Each row has a name. Each piece below is followed by the name of the row it came from, unless a question asks for something else. Each question is about the rows just above it. Places in a row count from 0.

Kikab: [141 128  93 140  77]
biru: [179 171 156 124 169]
Mup: [177 113 107 130 158]
fipe: [118  68 114 125  74]
sezev: [107 150 138 117 187]
nam: [127 139 125 129 136]
Nukiv: [129 174 142 128  93]
kave: [121 114 123 139  99]
vimol: [135 139 124 121  98]
tipu: [178 158 138 134  42]
Is [179 170 156 124 169] printed in one of the named rows, side by side and in this order? : no
Go on from [174 142] to the end of its row. : [128  93]
Where does [142 128  93] start? Give its row and place. : Nukiv, 2

vep: [128  85 166  98 162  58  52 214 176]
zur: [105 179  83 165  78 199 175 214 176]
Vobe: [ 35 122 142 105 100 143 124 156 168]
The row named Vobe: : [ 35 122 142 105 100 143 124 156 168]
Which row holds [105 179  83 165  78 199 175 214 176]? : zur
Go on from [100 143] to the end of its row. : [124 156 168]

tuso: [122 133 123 103 193 126]
kulu: [209 115 185 180 193 166]
punoz: [209 115 185 180 192 121]
Kisop: [102  97 122  94  88 173]
Zeg: [107 133 133 120  88 186]
Gupin: [209 115 185 180 192 113]
How many entries does [209 115 185 180 192 113] have? : 6
The row named punoz: : [209 115 185 180 192 121]
The row named Zeg: : [107 133 133 120  88 186]

gezur: [ 87 126 126 135 133 125 126 125  81 134 126 154 125 127 131 126 112 161
  87 132 127 131 125 112 126  99 168 127]
dila: [132 122 145 126 129 124 123 141 132 127 124 125 121 127 127 124 114 133
 104 124 121 128 121 117 124 121 118 128]
Natig: [ 87 129 132 126 127 132 127 128  85 135 135 108 130 128 126 131 143 161
 162 126 129 129 131 142 129 154  81 130]
lirok: [153 123 116 131 125 127 126 125 154 126 121 158 123 126 129 126  90 115
  52 129 125 129 125 161 131 186  64 127]
zor: [121 130 132 129 130 133 128 134 117 124 123 103 127 124 128 129 168 120
 180 126 129 129 128 161 130 186  64 127]
biso: [132 122 145 126 129 124 123 141 132 127 124 125 121 127 127 124 114 133
 104 124 121 128 121 117 124 107 151 127]
Zenop: [ 88 127 122 127 127 130 127 125  89 133 127 126 127 128 130 129 118 161
 127 127 137 128 138 154 132 225  26 126]
Count the entries of [121 130 132 129 130 133 128 134 117 124 123 103 127 124 128 129 168 120
 180]: : 19
After [128 129 168 120], its row goes on with : [180 126 129 129 128 161 130 186  64 127]
After [118 161 127], its row goes on with : [127 137 128 138 154 132 225  26 126]
Does one of the named rows hold [133 128] side by side, in this order? : yes
The row named Zenop: : [ 88 127 122 127 127 130 127 125  89 133 127 126 127 128 130 129 118 161
 127 127 137 128 138 154 132 225  26 126]

